(in the rows, 128 means zero)
The same turns and mirrors carry the whole set onto itself, and each row onto the other rows of its family. Which rows share a family with each named row? Give them in list order.
These 16 rows form 4 families of 4 rows each.
Gaf: [123 110 129 169 127 172 131  87 121 109 135 144 143 121 135 154]
nok: [102 142 137 131 128 166 166 102 143 145 136 125 146 103  97 120]
teb: [123 127 107 155  88 134 120  99 153 134 153 149 150 120 121 153]
bab: [104 142 130 124 128 169 154 120 138 141 124 130 157  86 111 135]
pufop: [151 139 153 139 126 145 137 113 136 139 116 153 107  88 105 127]
Rige: [154 139 151 124 127 153 122 113 135 123 126 155 114  97 100 125]
ludag: [128 114 137 168 116 168 125  90 115 110 136 140 144 134 135 154]
zesaz: [148 133 161 136 109 137 132 110 128 120 119 144 118  82 102 122]
nebuf: [153 141 152 133 125 141 136 106 140 135 122 148 104 102 106 117]
ruta: [102 136 137 133 122 158 161 121 125 153 122 120 147  89 110 131]
dum: [132 133 115 150  89 131 116 110 150 132 155 144 154 124 112 158]
gobev: [124 118 138 187 121 165 132  84 118 118 135 132 136 117 137 144]
rez: [136 116 135 182 115 173 132 107 121 101 136 130 147 120 120 150]
nofu: [108 139 134 122 133 155 160 120 132 151 125 115 142  98 107 131]
Bod: [126 131 118 156  91 121 124 104 146 139 167 131 143 122 116 144]
zeliv: [122 127 111 152 111 119 125  94 151 127 163 152 157 115 112 143]

Which other rows belong to the same family as ruta? Gaf, nebuf, dum
Which other rows belong to the same family as teb? pufop, ludag, nofu

The same turns and mirrors carry the whole set onto itself, and each row onto the other rows of its family. Which rows share a family with each named row? Give them in list order.
These 16 rows form 4 families of 4 rows each.
vinev: [115 125 126 123 110 105 133 166 103 129]
dal: [133 119 105 138 132 117  99 131 116 103]
fef: [151 141 131 101  78 120 115 136 122 137]
Nolo: [120 144 155 115 112  99 113 114 136 144]
kuda: [110 136 128 128 112 118 117 116 143 156]
gur: [115 129 127 116 106 107 108  97 144 128]
Bev: [134 138 117 119 124 130 105 138  91  99]
Fiz: [114 128 107 120 121  93 135 143 100 134]
pekov: [128 140 104 139 103 126  93 140 113 100]
gudi: [158 137 135 123  80 118 122 122 128 119]
diz: [106 142 124 128 136 100 120 145 106 140]
Kes: [120 115 139 119 123  86 122 141 101 138]
Zet: [125 122  99 114 122 127  92 144 108 109]
zibes: [115 124 147 121 101 109 106 121 152 135]
sidul: [145 153 139 119  88 136 105 117 119 114]
Batu: [153 138 132  93  96 124 120 128 121 104]

Which other rows belong to the same family as Kes? kuda, pekov, Batu
Which other rows belong to the same family as zibes? Fiz, gudi, Zet

The same turns and mirrors carry the whole set onto itself, and each row onto the other rows of its family. Which rows share a family with each named row? Give them in list order.
These 32 rows form 4 families of 8 rows each.
Vekir: [129 145 117 129 104 137 141 155 177]
feno: [107 147 126 116 112 123 133 123 152]
fefod: [133 140 124 106  91 119 132 127 155]
Pom: [122 141 121 111 113 114 116 116 145]
tadit: [141 116 109 166 116 115 148 161 144]
Kop: [145 110 116 142 102  97 140 132 122]
Vobo: [135 117 109 127 118 136 165 150 137]
Foluv: [121 143 123 133 107 146 117 149 174]
gili: [123 146 126 109 104 125 113 124 147]
kinar: [128 123 137 133  87  99 106 140 138]
mab: [135 107 115 143 117 112 127 134 110]
Lig: [121 117 125 134 117 111 144 129 111]
Pugi: [144 108 126 131  85 140 144 157 156]
Tos: [118 128 125 139 100 130 116 163 178]
zepu: [134 108 129 123  92 154 124 153 150]
Budo: [123 141 110 153 132 104 120 130 134]
zis: [134 113 136 120  87 149 122 140 154]
tukun: [130 147 107 140 122  94 137 130 143]
gupi: [134 104 112 167 120 132 132 160 137]
mogig: [125 118 113 131 126 154 149 152 135]
ral: [125 150 127 136 108 132 111 152 173]
leg: [138 108 123 163 113 140 133 167 142]
fem: [137 126 131 154  98 101 103 131 139]
fana: [109 121 113 140 130 142 155 151 151]
bivi: [125 111 139 115  90 142 137 150 136]
rad: [123 123 113 120 128 153 146 152 149]
vaf: [132 131 125 145  98 103  95 131 148]
bopel: [140 139 124 145  89  98 115 137 162]
zogav: [135  98 117 139 118 122 139 131 115]
fuge: [131  97 123 158 106 118 127 169 138]
Pivo: [113 134 111 159 128  98 123 142 154]
fuz: [126 135 108 154 140 105 126 143 134]

Which other rows belong to the same family as fuz? Pom, zis, ral, leg, fem, rad, zogav
Which other rows belong to the same family as Tos? feno, kinar, Lig, fana, bivi, fuge, Pivo
Which other rows belong to the same family as Kop? Vekir, fefod, tadit, Vobo, Pugi, tukun, bopel

The same turns and mirrors carry the whole set onto itself, and each row onto the other rows of its family. Which rows share a family with each named row? Give them in list order.
These 16 rows form 4 families of 4 rows each.
vosam: [112 147 134 134 136 117 100 116 152 140 144 124 128 153 138 129]
Vupot: [130 130 116 126 133 131 124  99 147 106 132 148 136 157 105 135]
zilaz: [129 114 112 151 126 137 129  92 143 131 149 155 149 120 129 147]
Bufu: [117 128 114 145 126 143 115 104 142 123 145 145 159 111 126 156]
Goto: [134 164 125 123 108 116 114 125 133 117 146 105 139 124 147 151]
Kat: [130 152 162 109 102 119 127 143 114 142 151 124 119 119 138 121]
Sok: [128 123 142 106 113 153 145 128 137  94 119 156 123 130 124 125]
fifop: [110 142 160 113 117 139 122 145 144 128 132 133 116 126 156 117]
Tivot: [130 117 125 137 121 140 131  99 127 125 155 155 151 136  96 149]
Kubab: [142 149 145 107 119 114 147 142 102 128 125 134 132 141 149 114]
rabo: [141 112 133 123 125 131 161 114 114 131 127 172 135 125 134 112]
puza: [124 115 133 130 138 141 147 122 112 133 124 174 153 128 127 119]
foma: [150 146 143 114 104 110 142 136 114 128 135 128 116 125 158 115]
Vele: [127 148 133 140 114 117  99 114 133 141 167 116 136 132 120 150]
Viga: [132 121 153 107 109 143 159 127 109 126 139 163 134 123 114 122]
Fas: [138 146 122 141 107 116 111 114 142 129 157 111 130 119 154 150]

Which other rows belong to the same family as foma? zilaz, rabo, Fas
Which other rows belong to the same family as Vupot? vosam, Sok, fifop
Which other rows belong to the same family as puza? Bufu, Goto, Kubab

The same turns and mirrors carry the whole set onto itself, and each row onto the other rows of its family. Which rows share a family with each named row? Give them in list order.
These 40 rows form 10 families of 4 rows each.
mez: [145 145 128 141 154 171 108 121 170]
vufu: [128 140 124 137 146 165 100 121 168]
supef: [130 160 163 122 127 134 151 127 138]
pasub: [168 138 146 117 144 144 143 107 146]
gon: [106 117 149 155 140 156 120 113 141]
Namir: [109 117 139 157 144 167 128 111 145]
bozi: [163 142 140 120 136 140 149 110 132]
bati: [135 153 120 125 145 174 107 125 161]
met: [101 127 134 149 147 169 122 113 144]
pagos: [101 128 132 149 147 162 115 111 145]
sel: [135 141 121 140 146 168  99 123 162]
kato: [126 165 159 123 119 144 148 125 132]
zol: [167 134 152 128 136 143 146 104 141]
Nud: [107 119 137 148 140 168 119 114 130]
viv: [130 141 136 140 146 172 103 121 175]
tor: [139 141 120 136 154 175 113 118 167]
Meper: [165 145 148 116 132 142 144 105 139]
sivu: [160 146 148 117 130 134 141 105 138]
Bebo: [127 161 167 123 121 150 144 135 137]
tad: [165 135 148 120 133 145 135 107 127]
Boba: [103 123 141 157 143 165 129 118 152]
gapuf: [ 99 121 136 149 140 165 134 115 146]
degez: [125 156 156 127 128 147 165 126 138]
pudez: [136 146 135 133 142 176  98 129 163]
zeg: [131 158 172 126 125 143 152 126 147]
Dosov: [129 159 161 128 125 138 152 130 130]
zos: [135 137 126 139 147 170 102 124 169]
Nobuz: [ 99 126 140 146 145 167 117 113 145]
nolip: [163 143 153 113 130 140 138 106 141]
fanuk: [123 157 161 136 122 146 160 129 143]
Kifus: [128 161 159 124 127 151 159 134 144]
nuzu: [170 140 153 125 137 141 143 110 150]
loduv: [107 124 124 150 149 166 125 116 139]
masen: [120 166 153 119 129 151 151 132 134]
zud: [102 118 138 147 138 160 113 118 142]
mis: [162 137 155 116 134 134 132 112 135]
diziz: [166 131 155 128 131 137 130 105 142]
mure: [135 146 125 134 150 177 112 128 170]
niv: [130 156 166 128 126 139 155 130 138]
Kepe: [131 150 126 135 149 171  97 120 157]

Which other rows belong to the same family as bozi? viv, zeg, loduv
Which other rows belong to the same family as Kifus? Namir, zol, mure
Which other rows belong to the same family as gon? bati, masen, diziz
Which other rows belong to the same family as sivu? vufu, supef, pagos
Which other rows belong to the same family as tad? Nud, Bebo, pudez

The same turns and mirrors carry the whole set onto itself, and each row onto the other rows of its family. Which rows share a family with each named row? Give them in list order.
These 15 rows form 3 families of 5 rows each.
Befar: [139 110 127 116 122 146 155 122 131 128 172 167 153 118 116 139 151 110
 142 130 117 142 131]
vuken: [118 129 116 108 156 154 152 136 142 121 113 163 125 100 143 136 136 118
 109 138 134 132 142]
Peza: [175 107 147 113 115 170 132 130 102  94 159 154 145 111 150 106 131  94
 116 109 115 135 143]
Gamom: [142 111 124 118 119 150 157 126 137 133 169 162 144 125 119 142 151 112
 141 121 121 146 139]
ratep: [116 132 116 119 150 161 158 135 150 119 112 164 124 103 142 136 136 118
 112 145 132 135 142]
Fugok: [101 143 139 119 112 199 125 122 135 110 124 150 122 129 130 126  94  99
 125 147 121 116 141]
gopez: [176 104 148 116 109 172 131 138 106  97 152 157 145 112 149 110 121  94
 109 103 124 142 141]
rozop: [176 106 146 109 114 170 136 135 110  98 163 155 140 114 148 112 132  89
 107 101 123 139 140]
pusuk: [ 98 137 145 112 116 197 130 124 133 117 122 151 119 137 130 122  94 104
 125 140 121 123 139]
Gegot: [155 136 168 122 116 163 133 140 138  97 162 136 145 134 137 115  96 105
  88 145 128 102 126]
vob: [141 111 124 114 117 142 151 127 136 129 169 160 156 127 115 142 142 115
 141 122 121 144 135]
pono: [112 128 115 117 153 159 153 134 142 118 119 170 125  96 142 137 138 106
 112 146 134 129 145]
batif: [100 138 142 115 111 196 133 127 136 106 118 148 125 139 136 119  92 102
 120 145 119 120 138]
Naba: [155 136 173 131 122 164 133 141 141 104 158 142 142 131 137 114  93 111
  88 148 133 103 131]
sesuf: [157 143 169 126 120 165 128 132 140  93 161 137 143 126 137 114  96 110
  93 149 130 101 135]

Which other rows belong to the same family as Peza? Befar, Fugok, pono, sesuf
Which other rows belong to the same family as Gamom? ratep, rozop, Gegot, batif

